Each path below is one point turned by a fixed rotation once a step. After each direction that follows a path, write how fast that rotation turns it, in degrees each step (0 if it stays still).
Each turn is a multiple of 5 degrees from 10 to 175, or 0.
Each row of a path follows its step; steps can be skipped.
path 1
step 1: [  9  26  11  18 -13   4   2 -11  -6  23 -14  34 -15  18  24   5  -8 -13
   4  21  38 -11  14 -21 -15   6  -9  14 -14  21  19  21  20 -19  -4 -10
  -5 -20 -11   6 -23   3 -15  -5 -13   3 -12 -12   8 -23  21  43]
step 2: [ 17  -2 -14  -7   4   4  24 -17  20  15  -8  15  -9  -6 -49  -1 -13  25
 -14   2  15 -10  35   3  -9  32  16  11  25  20   1 -14 -13  24  -7  19
 -27  10  15 -12  36  -8 -14   7  -2   6 -27  -2  -8  -1   8  13]
step 9: [ 14  25 -14  23  37  28   8 -11  -9  27   0 -14   4  11  28  28  -2  20
  -1 -26  -1  27   1  11 -17   9  -3  -3 -18   6 -23   1   5  -8  -2 -16
 -13   2 -11   1 -24 -35  19  -1  18 -11 -19 -31   6  21   9 -17]
step 12: [-11  11  14  -7 -10 -25 -21  -3  -8  28  -9  24  17  16  12   5   1  20
   6   1 -10   3  18 -31  13  12  13  13   4   3  -5  19 -15  20 -12 -32
 -26 -45  -6  -7  22 -28 -15   8 -18  -1 -32 -19 -10  -6 -29  -3]
step 13: [  2   7  -4  11 -10 -17  36 -10  34  11  -7  31  26 -13 -17 -19   0 -12
  20   1  -6  -8  24   2   8 -23  30   3  15  18  10   7  -8  -1  12  -9
   4   7 -27  17 -16  10  -9  -5 -11 -26   0   2 -10  12  19  51]
step 15: [-12   1   9  -3   3  17  20 -28 -11   8  14  13  22 -31  -2   9 -10  -8
   1 -47 -20 -13  10  -6  25 -14  -5 -17   5 -37  24 -16  -9  49 -15  -9
  -4   2 -29  -2   9  -5   2  12   5   9 -13   9  -8  -5  20 -11]
step 16: [ -7  19  11   0  -3 -10  29  18 -25  12  39 -11  -4 -13   1  13  -6  -9
  44  22  29  21 -10  -6 -14  -2  13   1  -5 -24  13   2  -8   4   9   5
  10 -14   2  22 -10   2  13   0 -16  13  46  10 -31   2  22   6]
step 19: [ 13   8 -50  21  -4   3  11   9  13  10  10  -3  10 -11  -9  17 -27   5
  -4  23  -3 -10  12  20 -16  -3 -10   5 -33 -23  -2  29  20 -18  12 -13
   1  -8   2  17  29 -10 -20 -25   0  23  21 -23  25  23   3   4]
Directions:
[ 12   2 -10  -5   2  -7  -4  -1   6   6   2  -1  -7  -8  -1  -9  -4  -4
   2   6   7   0  -1  -4   5  -2  -2   9  -3   5   4   2   6  -1  -1   8
   7   0   2   1   2   4   1  -1   7  -1   8   2  -3   2   3   7] -> 120
[ -2  -5   8 -10  -1  -2  -3  -3   0   3   5  -2   5   7  -1   4   4  -5
   2  -4   3  10   3  -5   1   3  12   4  -2  -6   2   1  11  -8  -7  -5
  -6  -1   1   2  -1  -1   6  -4   3  -3   3   3   4   8  -1   9] -> 90
[  3   3   5   1  -3   0  -7   2   5  -2  -9   5   1   0  -5  -1 -10   4
  -1   2   9   8   4   4   3  -7   1   5   1   0   4  -6  -8  -2  -5   6
 -11  -9  -4  -2  -5   6  -8   3  -3  -5  -7  -2   4   4  -2   2] -> 35
[  0   6   9  -8   6  -3   4  -8  -5   7  -3   3 -11   1   5   7  -1   5
  -2  -4   7  -4  -4   4  -2  -2   0   1   7  -1   4 -12   2   4   7   1
  -2   7   3   1  -1  -1  -5  -9   4   1   5   0  -2   5   2  -5] -> 55
[ -8   5   0   4  -7   4  -2 -11  11   5  -1   2   3  -5   5   3   6  -6
  -5   4  -2  -1  -1   3  10   0   1  -2   2  -2   0  -5   3   1  10   4
  -2  -8   8  -4   2   5   9   4  -1  -1  -3   9  -1   3  -1  -1] -> 145
[ 5 -3  0 -5  3 10 -4  0 -2 -6 -3 -5 -6  6  1  3  0  8 -8 -2  1 -2 -1 -4
  7 10  0 -7  4  6  1  4  4 -6  3  6 -3  1  7 -1 -5  6 -3  2 -1  4 -5  1
 -3 -7  6 12] -> 10
[-11  -2  -2  11   9  -9  -5   3  -4   8   2  -6 -10  -5  -1  -1  -5   0
   0  -2   2   8  -2  -2  -4  -3   6   0   7  -1   1   4   2  -5   3   0
  -5  -1   8   2  -2   3   5   5  -3   5  -2  -5  -4  -4  -8  -1] -> 160
path 2
step 3: [  5 -14  40  15  -5 -10  14   4   8  -5  13   8  29  -3  18  13 -30  11
 -10 -23 -17   3  -2   2 -24   9   9  -7  19 -15  16   8   1 -22   2  35
  13   2  -7  16   6  -5   9  10 -15  46  23  20  13   5  11  15]
step 8: [-13   6  27 -21  -5  -1  15 -44 -19   0 -11  25  18   0 -31 -11  -8   6
  10  -9  -2   0   1 -32  -3  -5   9  27  -5   1   6   9  19  17  20  -4
  15 -35  18  11   8 -12  15 -18 -18  21  16 -10  -5  17  16  11]
step 12: [  8  33  -4   3   3 -29  20  -4  -2  13  14  -2  48 -30 -13  -8 -28   9
   0 -32  -3  20  -5   5 -21   5  16  -9 -21   6   0   5  -6 -14  -7   4
  -8   2   8   5  19 -22  12  -6 -10  27  34 -16  -9  -2  20  12]
step 13: [ 10 -12   7   0  32  17  24 -13 -22   5   3  -3  27 -19  10   0  -1   6
   4 -15 -22   4 -26   0  -8  13  20  -9  19  -6   5  10   3   2  20  21
   5  -9  17  -5 -27  38   9 -48   3  -9  15  10  -1  16 -28  -5]
step 15: [  5  11  17   6   5   6 -24  -5 -11   3  -8  19  38  -4  -8  22 -37  17
  -1 -12  -7  24 -22   0 -16  -2  14  18   9 -20  27  -2   1 -26  17  17
  11 -13   7  -9  10   5   5 -31   5   8  22  -8  -7 -27  30 -13]
step 16: [ 18 -18  -4 -10   1   8  27 -13 -19  17  32  -7  27 -20   1   4  -1  22
  15 -17 -10 -11   4  15 -17   4  16  -8  -9   7  11  20  28  30   3  16
   3   6  20  -4 -40 -31  20 -16 -12  -9  14  11 -16  10   9  -1]
step 17: [-44  -5   9 -13  34  -2  30 -10  -6  -3   9  -1  16  21  -5  -2 -13  26
  13 -19  -4  25  -8 -20   1   8 -19   3   9  -7  24   8  -8  -1  -7   7
  36 -30   9  10 -12  14   4 -23 -14  23  -4 -21  19  -5   4   8]
step 18: [  6  12  34  -5 -15  10   7  -6  -8 -15  24  -1  15 -12  -4  12 -18  11
   5  -8 -18 -15 -12  22 -34   8  23  20  15  11  38  18   8 -13  -8   5
   1   3  -3  -6   8   1  30  13  -6  39  24  28   1 -18   4   0]
Directions:
[-16   1   4   6   1  -3   3   0  -4   2  -4   3  -7  -4  -3   0   0   7
  -1  -3   3   6   3   1   3  -4  -7   6   2   4  -2  -3   0  -1   1   2
   2   3   6  -6   7  -3  -1   3   2   9   2   3  -2   9  -1 -16] -> 120
[  3 -10  -2  -9   6  -2  -4  -4  -3  -2  -1   3  -6   2   7  -1 -10   4
   4  -1   2   9  -8   1   0  -3  -1   1   1  -8  -3   4  -2  -2   2   2
  -3   0  -2  -8   0  15  -6  -3   5   2  -8  -7   0   0   0  -4] -> 170
[  6  -5   6   2   6   0   4   6   1  -5   3   2  -4  -3   7   0  -4  -7
  -3  -2   7   5  -3  -6   6  -5   0   1   4  -1  11  -4  -7   5  -5  -2
   2  -1   0  -7   7 -11   4   2  -6  -5   5 -10   1   3  -5   3] -> 130
[  8   7  -8   3   1   1   4  -1  -4  -8  -6   2  -1   1  -1  -3  -2   0
   1  -4 -11   6   2  -8   4  -5  -2   2  -3  -5  -3 -12   4  -2  11   8
  -2   4   5  -4  -3  -1  -4   2   3 -10   7   1  -3  -6  -3  -2] -> 45
[  2   3   0   1  -8  -7   4   1   1  -2  -6   4   9   7   3   3  -8  -6
  -2  -7   3   2  -1   6  -1   7   2   6   2  -1  -1   2  -8 -12   4  -2
  -5  -3  -6  -6   2 -10   0   1  -1   6  -4   6  -4  -9  -3  -3] -> 120
[  8   7   2  -6  -1   6  10  -3   0   4  -2  -3   3  -3   4   0   4   0
  -5  -1  12   6   0  -2   3   2  -1   0  -8   9  -6   3   6   0   3   5
  -4  -1  -3   5  -5  -6   1  -7   4   1  -3 -12  -5   3   5  -8] -> 95
[-4 -1  9  9  0 -3  0  5  4  2 -6  2  6  6 -8  2 -3  7 -3  1 -4  5 -3 -5
  0  0 -7 -8 -9 -5 -6  5 -3  0  7  4  1 -2 -7 -1  3 -4 -6 -2 -2  2  0 -8
  7  6  1 11] -> 155
path 3
step 1: [  9  19 -35 -12  17 -33   4   2  -3   9 -21  -2   8  -4  -1  35 -22  17
  13  23  16   5 -13   1  31 -10 -11 -25 -35 -31 -24   5   2  -2  28 -20
  -5  31 -19  12  10  -1 -15  -6   1  14  -3 -15  12  14  22  10]
step 6: [ 23   6 -30 -13  -9   1 -15 -12  -6  -7 -18   6  19  27  -8  36  -8  38
 -23 -14  12  -6 -20   0   3 -10 -26 -16 -36 -21 -13 -20   7  12  18 -13
   4  11  14 -13   7 -14 -14  -3  37  34 -13 -15  14  -1  14   3]
step 8: [ -6  30   3   1  24   6  20  17 -17 -28  -1 -25  -3  14   2   4  37  -9
 -13   0  21  44 -26 -21   4  10 -17 -37 -25   5 -16 -21  16  12   0   8
 -19  -9  10  25  13  20  24  -2  12  12  -1 -23  -6  -4  13   6]
step 9: [ 25  11 -27   4  15  -1  10  15  -4   3 -23 -41   5  14  12  29 -17 -15
   4  43 -14   4   3  18  16 -19 -28 -21 -16 -26 -17 -22  -9  23  12   4
 -18  15 -13  18  -2  19  -5 -18  11  10 -23   0  13  -4 -22  18]
step 11: [ 15  -2 -19  -6   1 -11   6  22   3 -14 -12   6  30  -4  -8  38   9  20
  -7  -9  17   8   1 -25   1   0 -13 -47 -20  -1  -7 -15 -23 -13  -2 -15
  28 -14 -20   4   3   0   5  -5  44  29  10  -8  28  18  28  17]
step 12: [  5  23   5 -24 -14  -7  18  23  10  -2  12  -5  14 -16   3   8  -7   3
   5   2 -27 -10 -24 -14   0 -38 -20 -16 -16   4   0 -32  31  24   8 -15
  20   0  -9  23   8  23 -29 -40  14  28   6  29  -3   9  -2  15]
step 14: [ 40   5 -24 -20  -1 -10 -16  -5   5 -12 -12 -18  36  11 -14   8  -9   6
 -14  19   3  -2  10  10  18  -7 -33 -36 -45   9  -3  -7  -9  33  13 -17
   5  13  17   7  20  -3   0 -16  -8   5 -31 -31   3   0  -9  18]
step 18: [-14  39 -16 -27  38   4  -3   1   7  20   9 -16 -15  14   7  29 -17  -3
  -3  34  12   9 -34 -23   9   7  12 -23 -16  -8 -25 -16  18   4   7   7
 -14   6 -21  22   4   5 -15  20  10  23 -17 -10 -15   0  21  18]
Directions:
[  4  -6   3  -7   4  -1  -6   2   5   9   5  -1  -5  -5   1   6   3  -4
  -1   0   6  -7   0  -5  -4  -6  -1  -8  10   0  -5  -2  -4  -7  -2   5
   1   0 -10  -2  14   0  -2  -3   2  -3   9   3   2  -2  -3   6] -> 45
[  2   0   2   3   4   7   7   1   1   9   2   2   6   5   1   0   1  -6
  -6   1   5   2   0  -2   2 -13   7   4  -8   7  -4   5   3  -4   5   8
   0   3  -6  -4  -6  -2  -6  -6  -5  -3  -6   9  -3   6   3  -4] -> 135
[-4 -7  7 -3  4  2  0 -5 -7  5  8  0 -4 14  7  4 -2  8  0  9  4 -2 -3 -2
 -3 -3 -7  6 -1  0  0 -1  1 -1  3  2 -5 -6  6 -5 -4  9  2  3  3  0  6 -7
  7  6 -2 -3] -> 25
[  3   2   3 -13   6   5   3   0  -8   0  -5  -2  -2   3  -4  -6   3  -2
  -3  16   1   5  -1   6   5   6   4  -2  10  -1   4  -8   3  -1   2   4
   3  -2   2   7   0  -2   0  -3   0  -9  -7   4  -3   1  -5   3] -> 80
[  0   2  -3  -1   0   7   9   0  -8  -1  -8   6   0  -5   7  -5  -3  -1
   2  -4  -1   0  -1  -7   6  -1  -3   1   2   0   0  -8  -2   0  -2  -4
   2   4  -5 -11   5  18   5  -4  -4  -5   2   1  -4  -2   4  -3] -> 90
[ 12   2   2  -8  -6   2   0   0   5  -1   4   7   0   5   3 -10  -2  -2
  -2  -8   0   2   4  -4   4   3   3  -3   0  -3  -4  -4  -1  -8  -9  -7
   1  -5  -2  -1  -4  -1 -10   7   7  -4  -4  -6   8   6   0  -5] -> 85
path 4
step 0: [-19   5   0  13 -21  -6 -45 -10   1   3  11 -15  28  16   4   5  18 -15
   8 -15 -14 -35   1  19   8 -14 -10 -10  -1  42  12  19   5 -21  11  30
 -25  11   7  -6  14   7  -6 -35 -26 -18   4  -7  20   2   7  -5]
step 1: [  8 -11  18 -14  -7  -5 -21  -1  -1  12 -13 -26  19  32 -17  29  -5 -17
  15   5   5   1  -8  16  13 -21  -7  -7  12   7  27  31  20  -3  42  40
 -18 -13   0   5   4  -7   0  -7 -16  18  -8  -2   6  42  -5 -16]
step 2: [ 26  19  -3  -9  -4  13 -20 -10  -5  18 -24   2  12  11   6  14   2  -9
  18  12  10  13  22 -11  29 -14  22 -12  -8 -11  24  29  24 -16  18  -2
 -16 -48  -7   1  -7  -6  -4  17 -10   1 -11  38  -5  10 -34  14]
step 4: [-15   2 -13  23 -23   6 -35   1   2  19  16  -9  -7  19  11  14   6 -13
 -31   0  14 -31 -11 -11 -30 -35 -27 -14  -3  16  12  23  -5  12  29   7
  14 -22  23   5   9 -15 -20 -23  -4   6   1   1  15 -17   4 -17]
step 8: [-13   3   2  -3  -8   0 -45   7 -21   2   8  -5  12  22   1  37  20 -20
  -6  -2  29 -37   4  -4  23  -4 -20  13  -7  20   2  28  -4   3  12  23
 -22 -25  11   5   5   1  20 -24  -7  12 -27  20  -9  21 -13 -12]
step 10: [ 16  10  -6   2   0  38 -36 -35  -4  18  -4 -24   3  -2   7  -4 -16  13
  19 -17   0  -9   8   4  -4 -27  18 -22 -13  -3  13  21  30   8  25   0
  -3 -21  15   1   0 -10 -35  -7 -16 -15   8  -4   7 -20 -29  25]
step 11: [ -3  19   6  21 -13  25 -23 -18   0 -10   1  -8   8  24   5   2  25 -10
 -11  -1  -3  -9  10   5 -15 -44 -13 -21 -12   6  -7  61  11  -1   3  30
  28   3 -19   2  -2   9 -33 -14 -10   0  -1   2   3 -13 -22  -3]
step 12: [  1   4  10   2 -22 -11  -8  11   3  23  12  14  26  31   7  27  15 -14
 -20  27   9 -17   2  28 -15  -9  -8 -20  -1   8  20  37 -28 -16  13  29
   0 -16   7   4   5  -1 -29  12 -14  -5 -23  32   9   3   8 -10]
Directions:
[ -4  -7  -5   6   5   9   4 -10   7   3   5  -1  -1   4  -6  -8  -7   1
  -4  -5   3  -4   0  -2  -5  -7   0  -1   0   7  -9   0   3  -6  -2   0
   4   2   6   2   0   2  -6  -1  -9   0   5  -3  -1   1   9   8] -> 65
[ -6  10   6   2   0   0   1  -4  -1  -4  -2   1   1  -5  -6   0  -2   8
   0  -9  -4 -10  -3   0  12   5   4  -3   8   2   3  -1   3   3  -5   4
  -1  -3   5  -5   6   0   8  -6  -4   1  -1  -1  -3  13   0   3] -> 45
[  8   0  -5  -9  -1   3   8   6   1  -6  -3  -5   4   3   0   4   7   3
 -11   8   2   1  -4   4   6  -2  -2  -1   2  -6  -8   0  -2  -6   9  -3
   0  -3   8   1   3  -3  -1   1  -4   3  -8   2  -5   8   7   4] -> 100
[ -1   0  -6  -1  10  -1  -6  -1  10  -3   5  13   1   2   4   3   7   0
  -6   2  -1 -11   3   2  -1   4  -5  -3  -4   0   1  -3   2   2  -1   8
   1   6  -2  -8   0  -1   1  -1   2  12  -8  -1   9  -3   3   3] -> 90
[  6  -3  -1  -5   2  -4  -7  -1  -1  -1   5   2   1   7  -6  -5  -3  -6
   0  -3   4   5   2  -7   8   7  -7   9   3   2   0  -5   1  -7   7   5
 -14   0 -11   0  -3  -1   6   0  -7   1   5   2  -2   5   0   3] -> 55
path 5
step 0: [-28   3 -17  -3  12  26   1  -7   9  -2 -13  25  -1 -12 -36  -8  27   7
 -16  35  17   0   3   7 -15  -5 -38  10 -19  -7  -2   5  18   3   8  -8
   3  -9 -17  15  23  18  33 -51  -1 -48  10   5  -7  -1  -2  10]
step 2: [  0   4 -25  17 -28 -14  17   2  -1 -22 -10 -17 -27   8  -9   5  19 -10
   9  -6  13   5 -19   1   0 -25   2 -25 -12  33   1  -8 -19   9  -3  35
  29  13 -10 -23  -2  13  53 -39 -27   0  16   4  24   0 -10  24]
step 5: [-21 -17 -22  14   5  17  15  -7   0  -1 -24 -18 -24 -21  12  18  27   9
  -3   5  46  22  11  29 -31 -23  -2 -12 -33  11  -6 -23  16  -1   9   1
   9  14   3 -33 -13 -23  16 -32  19  -2   1 -14 -25  -3   8  10]
step 11: [ 10   9  22  15 -18   3  -5   9 -41  -8 -20   1 -10   0   0  15   6   3
 -29  61  12 -30  -3 -15  15  32  16 -10  -9   8  32   2  11   8  12 -13
 -22  15   9 -16  17  15  33 -25 -11  19   1  16  18 -12  -8  16]
step 12: [-11  35 -29 -16  -4   4  -3  30   2   0  -9 -31   4 -34  16  16   4  14
  34  24  20  21  -1 -32  19 -19 -17 -21  17  34   7 -27  -5  -2  18 -30
   6 -12 -11  -7  16 -16  12 -34   2  -9   8  11 -15 -15   3  14]
step 16: [-11 -13  11  -3 -18   9 -18  14 -19 -11 -20  20  20  26  10  -8  36  15
 -14  13  36   3 -10 -15 -21  13 -34  30  -8  -1  20  34  -3  32  23  12
 -18  17  -8 -24   3  -1 -13 -34 -14   2 -27 -13 -16   3   9  16]
step 19: [ 10  15  35  15 -29 -15 -14  39  -1  -7 -15 -12  15 -10  26 -12  31   4
   9  24  -8 -18 -13  -8 -19  -7   2  29  -4   7  46 -31   0  -4   5 -16
  12  -7   3  -9  34   3   9 -39 -25  17 -13  -2 -11  -5 -14   9]
step 20: [ -5  25 -21  30  -5  12 -22 -31 -19  -3 -44 -48 -33 -11  -2  -7   6  -5
  -1  25  -7 -18   0   0  -3 -13 -26 -36 -11  14  -1 -25 -14   5  14   8
  -3 -12  -5 -11  13  -4   7 -25  16 -12  14   8 -43 -12  -2   5]
Directions:
[ -4  -5 -10   0   3  -3   2   1  -3   6  -4  -7   4   0   3   2   2   0
   1   6   7  -2   8  -3   5  13   5   7   1  -5  -7   5  -8   5   5  -4
  -4   3   2  -5  -5   4   3  -4  -1  -6   5   0   6   2  10   5] -> 70
[ -1  -8   7  -2   5  -8   7  -1   1 -10  -2  -6  -2   3  10   5   3  -6
  -7   0   4  -4  -6  10  -3   2   0  -4 -11  -3   1   6  -7  -5   2   0
   0  -3   0  -1   3   1  10  -1  -2   3  -3   4  -5  -2   1  -3] -> 125
[  9  -3  -3  -6  -5  -2  -4  -4  -5   5   8   0  -4  -3   2  -7  -1   1
   0   6   0  -7  -6  -1   5  -5   0   8  -2  -2   9   5  -1 -11  -1   7
   4   4   2  -2   3   7   2  -3  -3 -12  10   0  -6  -1   1  -5] -> 40
[  7  -3  -3  -4  -4  -3   6   1   1   2  -2 -11   1   2  -4   0  -5  -3
  16  -5   5  -1  -7  -3  -3   3  -1   1   6   5  -4  -6  -3   2  -4   0
 -10  -2  -3   7  10  -2   5   4  -4   5   7   5  -6   2  -2  -2] -> 140
[  4  -1  -1   3   1   3   0   8   3  -3   1  -5 -10   2  -1  -3  -1  -2
   3  -3  -5   3   3  13   0  -3  -1   0   4  11  -2  11  -8  -1  -1   9
  -2  12  -4  -4  -2   1  -2   4   9   3   5  -4   5  -3   3   3] -> 95
[-4 -3  7 -8  4  3  3 -7 -6 -1  2 -4  0 -7 -1  8 -2  3 -2 -4  2  3  2  6
 -7 -3  3  1  5 -8 -2 -6  2  1 -6  9  5  5 -9  2  4  4 -1 -3 -3 -6  4  5
 11 -1 -4  8] -> 10
[ 3  1  1  2 -6  0  9 -7 -1  4 -2 -7  5  0  3  1  5 -7 -1  0 -9  1  7  9
  2 -4 -2  1  2  1 -9  2  8  5 -8 -7  5  7  7 -7 -1  1  1 -4 -4 -1  3 -4
 -5  4 -8 -8] -> 20
